0: tensor([-0.23, -0.82, -0.15, -1.37, -0.91, -0.13, -0.28, -0.73,  0.53, -1.24,
         0.87,  0.41, -0.48,  0.53, -0.81, -0.31,  0.88,  0.26, -0.54, -1.07])
1: tensor([-0.15,  1.35, -1.27,  0.05,  0.91,  0.98, -0.52,  0.42,  0.03, -1.42,
        -0.29,  0.87, -1.54,  0.13,  0.98,  0.82, -0.69,  0.71,  0.21,  1.99])
2: tensor([ 0.02, -1.33, -0.75, -2.08, -0.85, -0.65, -1.60, -0.83, -1.25, -1.28,
         0.88, -0.20, -1.14, -0.57, -0.65, -0.22,  1.59, -0.37, -0.79, -1.30])
3: tensor([-0.32, -1.11,  0.29,  0.72,  0.43, -0.08,  0.04,  0.80, -0.29,  0.85,
        -1.47,  0.59,  0.08,  0.73, -1.27,  0.21, -0.70,  1.44,  0.87,  0.63])
4: tensor([ 0.86, -0.67, -0.45,  1.51,  1.11,  0.02, -0.32, -0.42, -0.19, -0.30,
        -0.15, -0.10,  1.53, -0.20,  2.21, -1.53, -1.22,  0.53, -1.22,  0.52])
5: tensor([ 0.90,  0.38,  0.17, -1.21,  0.42, -0.75, -0.72,  0.23, -0.41, -0.15,
         0.30,  0.08,  0.70,  0.22,  0.27, -1.30, -0.23, -0.44, -0.14, -0.56])
6: tensor([-1.07,  0.55, -1.95, -0.90, -0.39, -0.40,  0.49,  1.55, -1.74,  3.04,
        -0.34,  1.39,  1.46,  0.37, -1.66, -2.65, -1.09, -1.93, -0.06,  0.45])
7: tensor([-0.63,  0.32, -0.34, -0.21,  0.34, -0.79,  0.71,  0.79, -1.21,  3.89,
        -1.25,  1.39,  0.71,  0.39, -1.03, -0.70, -1.37, -1.58,  0.71,  0.30])
8: tensor([ 1.58, -1.26,  0.01,  0.15, -0.93, -0.48, -0.13, -1.26, -0.94, -0.05,
         2.07,  0.96,  1.86, -1.13, -0.45, -1.08,  1.16, -0.89,  1.53, -0.36])
9: tensor([ 1.14, -1.04,  1.67,  0.10, -1.06,  0.41,  2.17,  0.16, -0.79,  2.24,
        -0.95,  0.12,  1.57, -1.33, -0.57,  1.91, -0.18,  0.82,  2.37,  1.14])
10: tensor([-2.08, -0.96,  0.24,  0.90,  0.41,  0.83,  0.79,  0.09,  0.48,  1.62,
        -1.44, -0.19, -0.83,  0.11, -0.71,  0.62,  0.22, -0.70, -0.76,  0.45])
11: tensor([ 0.09, -0.79,  0.03, -0.39, -0.01, -0.01, -1.81,  0.04, -0.84, -0.84,
         1.15,  0.26, -1.44, -0.78,  0.25, -0.14,  1.04,  0.01,  0.92, -0.23])
12: tensor([ 0.12,  1.49, -0.26, -1.38,  0.15, -0.31,  0.51, -1.08, -1.13,  1.87,
        -1.28, -0.04,  0.06, -0.35, -0.13,  0.97, -0.15, -1.74, -1.34,  0.04])
13: tensor([-1.09,  0.38, -1.85,  0.14,  0.00, -0.80,  0.99, -0.68,  0.52,  2.23,
        -0.63,  2.25,  1.00,  0.63,  0.13,  0.24, -0.89, -1.46, -0.93,  0.23])
14: tensor([-1.58, -1.00,  0.59, -1.61,  0.36, -0.21, -0.74, -0.02, -1.65,  1.99,
        -2.21, -0.07, -0.26,  0.32, -1.63,  0.13,  0.82, -0.45, -0.19,  0.69])
15: tensor([ 1.33, -0.26,  1.65,  0.25, -0.64,  0.33,  1.90, -0.13, -1.13,  1.94,
        -0.34,  0.35,  1.78, -1.30, -0.72,  1.22,  0.24,  0.90,  2.62,  1.03])
16: tensor([ 0.46, -1.99, -0.60,  0.72, -2.05,  2.18,  1.19, -0.22, -0.49, -1.20,
         2.47, -1.72,  2.32, -0.50,  0.57,  0.92,  0.49, -0.59,  0.36, -0.59])
17: tensor([ 0.35,  1.67, -1.10, -1.27, -0.13, -1.76, -0.43,  0.97, -2.60,  3.56,
        -1.07,  1.06,  0.14, -0.18,  0.02, -0.48,  0.05, -2.10, -0.03, -0.48])
18: tensor([-0.70,  0.19, -0.71, -0.16, -0.03, -0.65,  0.87,  0.51, -0.95,  3.05,
        -0.96,  1.53,  0.94,  0.08, -1.67, -0.95, -1.26, -1.40,  0.09,  0.20])
19: tensor([ 0.86,  0.08, -1.16,  0.63,  1.48,  1.79, -0.30, -0.29, -0.26, -0.36,
        -0.54, -0.08, -1.53, -1.32,  0.44,  0.44, -2.15,  2.98,  0.88,  2.08])
20: tensor([ 0.35, -1.87,  0.66,  0.41,  0.05,  0.83,  1.04,  0.48,  1.47, -3.16,
         1.46,  0.39, -0.28,  0.40,  0.14,  0.51, -1.56,  2.02,  1.00,  0.71])
21: tensor([-0.50, -1.50, -0.20, -1.52, -0.88, -0.57, -1.70, -0.53, -0.81, -1.35,
         0.83, -0.16, -0.94, -0.41, -0.85, -0.13,  2.43, -0.19, -0.39, -1.24])
22: tensor([-1.51,  0.64,  0.12,  0.34, -0.66, -0.93,  0.47,  1.55,  1.23,  1.28,
         0.37,  0.72, -0.03,  1.31, -2.56, -1.01, -1.21, -0.44,  1.12, -0.45])
23: tensor([-1.97, -1.24,  0.64, -0.89,  0.28,  0.36, -0.73, -0.01, -1.32,  1.92,
        -1.81, -0.16, -0.29,  0.40, -1.13,  0.60,  0.68, -0.41, -0.67,  0.76])
24: tensor([-0.12, -0.91, -0.50,  1.40,  0.17,  0.95,  0.65, -0.37,  0.56, -0.94,
         0.20, -1.63, -0.55, -1.34,  1.07, -0.08, -0.19,  0.63, -0.80,  0.47])
25: tensor([-0.73, -0.27,  0.11,  0.69, -1.28,  0.81,  1.71, -0.19,  0.41,  1.81,
        -0.67, -1.00,  1.03, -0.50, -0.23,  3.19,  0.44, -0.27, -0.07, -0.37])

tensor([-0.17,  0.96, -0.72,  1.75, -1.05, -0.51, -0.47,  0.99,  1.82, -1.43,
         1.10, -0.71, -0.18,  0.80, -0.35, -0.10,  0.72,  1.19, -0.62, -1.79]) 0 24 5
tensor([-0.38, -2.01, -0.55, -0.07, -1.48,  0.19,  0.49,  1.04,  1.11, -1.35,
         1.75,  0.40,  0.13,  0.18, -1.56, -0.93, -0.39,  0.97,  0.61, -0.26]) 0 20 22
tensor([ 0.27, -1.00, -0.97,  0.19, -0.18, -0.37,  0.81,  0.03,  0.16, -0.28,
        -0.01, -0.14, -0.56, -1.18,  0.75, -0.40,  0.38,  0.81, -0.78, -0.71]) 24 0 5
tensor([ 1.01,  0.07, -0.81,  0.11, -0.65, -0.54,  0.26, -0.21, -0.27, -0.21,
         0.69,  0.16,  0.22, -0.34,  1.00, -1.01,  0.71,  0.59, -0.45, -0.65]) 5 0 11
tensor([-1.31, -1.38, -0.56,  1.23, -0.28,  0.89,  0.40,  0.25,  1.05, -1.49,
         0.67, -0.06, -1.91, -0.71,  1.16,  1.04,  0.64, -0.32, -0.21, -0.34]) 24 11 0
tensor([-1.43, -0.90, -2.89,  0.33,  0.40,  2.00, -0.56,  0.26, -0.23, -1.10,
         0.10, -0.22, -0.83, -0.71, -0.51,  0.75, -0.29,  0.83, -0.60,  1.50]) 1 24 19
tensor([-0.40, -0.08,  0.49,  0.24,  1.21,  0.61, -0.67, -0.35, -0.09,  0.49,
         0.02, -0.79,  0.87, -0.08,  2.04, -1.59, -0.36, -1.45, -1.21,  0.79]) 4 5 24
tensor([ 0.26, -0.95, -0.87,  0.30, -0.24, -0.15,  0.74,  0.31,  0.26, -0.31,
         0.24, -0.16, -0.70, -1.28,  0.67, -0.77,  0.58,  1.04,  0.19, -0.87]) 24 11 0
tensor([-0.06, -0.31,  1.35, -1.22, -1.01, -0.99,  0.15, -0.93, -0.90,  2.84,
        -0.47,  0.39, -0.06, -0.70, -2.17,  1.93,  2.01, -0.66,  1.84, -0.61]) 14 15 23
tensor([ 0.08,  0.87, -0.73,  1.55, -1.07, -0.67, -0.35,  0.76,  1.78, -1.79,
         1.29, -0.88, -0.12,  0.41, -0.34, -0.12,  0.37,  1.13, -1.25, -1.56]) 0 24 5
tensor([-1.10, -2.16, -0.02, -0.45, -0.07,  0.35, -0.59, -0.63,  0.30, -2.85,
         0.91,  0.03, -0.77,  0.02, -0.51,  0.56, -0.17,  0.08, -0.55,  0.48]) 0 11 20
tensor([ 1.45,  0.21,  0.70,  1.00,  1.11, -0.42,  0.73, -1.31,  0.07, -0.19,
        -2.00,  0.03,  0.20,  0.35,  0.90,  1.17, -0.91,  1.97, -0.43,  0.39]) 3 4 24
tensor([ 1.50,  0.78,  0.47,  0.31,  1.26, -0.73, -0.68, -0.12,  0.57, -1.66,
         0.36,  0.34,  1.07,  0.27,  1.48, -2.33, -1.64,  1.21, -0.61,  0.50]) 4 5 24
tensor([ 0.11, -0.73,  0.44,  0.17,  0.49,  1.36,  0.77, -0.72,  0.69, -1.34,
         0.42, -0.94, -0.54, -1.08,  1.41,  0.32,  0.51, -0.40,  0.02,  0.35]) 24 11 0
tensor([-2.09, -1.76, -1.30,  0.65, -1.11,  1.67,  0.81,  0.27,  1.39, -1.66,
         0.91, -1.59, -0.17, -0.03,  1.24,  0.53,  0.67, -0.99, -2.63, -0.33]) 24 16 0
tensor([ 0.14,  1.21, -1.35,  0.31,  0.64,  1.30, -0.39,  0.45, -0.09, -1.72,
         0.18,  0.45, -0.94, -0.01,  0.83,  1.12, -0.63,  0.85,  0.48,  2.02]) 1 19 24
tensor([-0.37, -0.09,  0.82, -2.51, -1.52, -0.95,  0.74, -0.05, -0.52,  2.04,
        -0.32,  0.63, -0.07,  0.31, -1.29,  2.90,  2.19, -1.52,  1.59, -1.38]) 25 12 14
tensor([-1.66, -1.75, -0.73,  1.28, -0.07,  1.23,  0.13,  0.39,  1.19, -1.56,
         0.91,  0.05, -1.66, -0.58,  0.87,  0.74,  0.55, -1.00, -0.29, -0.17]) 24 11 10
tensor([ 0.89,  1.00,  0.73,  0.05,  0.63, -2.99,  0.14,  0.75,  0.39,  0.96,
        -1.56,  1.55, -0.51,  1.01, -1.57, -0.85, -0.21,  1.35,  1.01, -1.03]) 3 22 5
tensor([-1.43,  0.71, -2.92, -0.86, -0.02,  0.14, -0.48, -0.04,  1.07, -1.27,
        -0.26,  0.42, -2.37,  0.15, -0.86,  1.09,  0.56,  0.56, -1.30,  0.34]) 1 0 2
tensor([-0.51, -0.10, -0.62, -1.19, -0.09, -0.37,  0.31, -0.25, -1.40,  1.71,
        -0.42,  0.63,  0.85, -0.52, -1.39, -0.31, -0.58, -1.13, -0.90,  0.41]) 18 12 7
tensor([ 0.02, -1.12, -0.06, -0.70, -0.14,  0.83,  0.58, -1.10,  0.49, -1.19,
         0.23, -1.06, -0.15, -0.73,  0.36, -0.10,  0.63,  0.31, -1.26,  0.01]) 24 0 5
tensor([ 0.26, -0.93,  0.06, -0.25,  0.59, -1.36,  1.25,  1.85, -0.97,  0.44,
        -0.96,  1.93,  0.35,  0.41, -0.24, -1.76, -0.54, -0.34,  1.36,  0.18]) 3 18 5
tensor([ 0.88,  0.90,  1.81, -0.10,  1.65,  1.57, -1.03, -2.06,  0.74, -2.58,
        -0.05, -1.55,  1.46,  1.14,  1.23, -0.09, -1.04,  0.34, -1.59,  1.51]) 4 24 5
tensor([ 1.23,  1.03, -0.07,  1.86, -0.19, -0.46, -0.41,  0.29,  0.41, -2.01,
         1.13, -0.44, -0.62, -0.84,  0.94, -0.11,  0.52,  1.28,  0.07, -0.29]) 24 11 1
tensor([ 1.34,  0.08,  1.13,  0.64, -1.09,  1.18,  0.14, -1.09,  0.59, -2.03,
         2.65, -0.85,  1.31,  0.22,  0.82,  1.08,  0.42, -0.35,  1.30, -0.35]) 16 8 0
tensor([-0.80,  1.16,  1.09,  1.97,  0.85,  1.56,  1.25, -0.52,  1.33,  1.06,
        -1.05, -0.62,  0.21,  0.70, -0.31,  0.89, -2.35, -0.31, -0.41,  1.17]) 10 3 25
tensor([ 0.51,  0.44, -2.07,  0.68,  1.36,  0.51,  0.81, -0.51,  0.94, -2.74,
        -0.15,  1.86, -0.29,  0.11,  0.64,  0.27, -0.94,  1.97, -0.30,  2.33]) 1 19 20
tensor([-1.38, -0.76,  1.83,  0.50, -0.81,  1.51, -0.76, -0.85,  0.64, -0.17,
         2.27, -1.64,  0.63,  0.57, -1.03,  1.18,  1.65, -2.17,  1.74, -0.76]) 16 11 0
tensor([ 0.39,  0.87, -0.93,  0.51, -1.04, -1.15, -0.70,  0.72,  1.02, -1.95,
         1.07, -0.97, -0.48,  0.85, -0.90,  0.54,  1.30,  0.75, -0.99, -2.33]) 0 21 2
tensor([ 0.47,  1.53,  2.50, -0.22,  1.48, -1.11,  0.45,  1.35,  0.77,  2.34,
        -1.94,  0.21, -1.73,  1.11, -0.90, -0.45, -1.62,  2.48,  2.87, -0.06]) 3 22 7
tensor([ 1.19,  1.19,  1.29,  0.54,  1.29,  0.68, -0.12,  0.06,  1.12, -1.61,
         0.66, -0.46,  1.19,  1.21,  2.23, -0.65, -1.66,  0.07, -0.30,  0.49]) 4 5 24
tensor([-0.32,  0.33,  0.02,  1.13, -1.19,  0.94,  0.49,  1.13,  2.26, -2.87,
         1.85, -0.40, -0.97,  0.59,  0.56,  0.87, -0.41,  0.51,  0.78, -0.65]) 20 24 0
tensor([ 1.02,  0.14, -0.26, -0.03, -0.86,  0.15,  0.83, -0.56,  1.31, -2.45,
         0.98, -0.60, -0.06,  0.03, -0.36,  0.59,  0.42,  1.29, -1.05, -0.77]) 0 24 20
tensor([ 1.15, -0.33,  0.66, -2.03, -1.19, -1.41,  2.39,  0.06, -0.96,  2.50,
        -0.40,  1.27,  1.88,  0.01, -1.88,  0.18,  0.31,  0.57,  1.70,  0.11]) 15 9 18
tensor([ 0.98, -0.16, -0.64, -0.16,  0.29, -0.25,  0.40,  0.42,  0.05, -0.31,
        -0.15, -0.04, -0.47, -0.74,  1.95, -0.69, -0.43,  0.71,  0.51, -0.18]) 5 24 4
tensor([ 0.09, -0.10,  0.76, -1.19, -1.51, -0.39,  0.03, -0.06,  0.18, -0.48,
         2.97,  0.70,  0.86,  0.60, -1.60, -0.44,  1.59, -1.74,  2.42, -1.64]) 8 0 21
tensor([-0.26, -1.16,  0.93,  0.86,  0.39,  0.22,  0.46,  0.00,  2.01, -1.89,
         0.78, -0.03, -0.91,  0.28, -0.26,  0.15, -0.82,  1.23,  1.05,  0.14]) 20 24 0
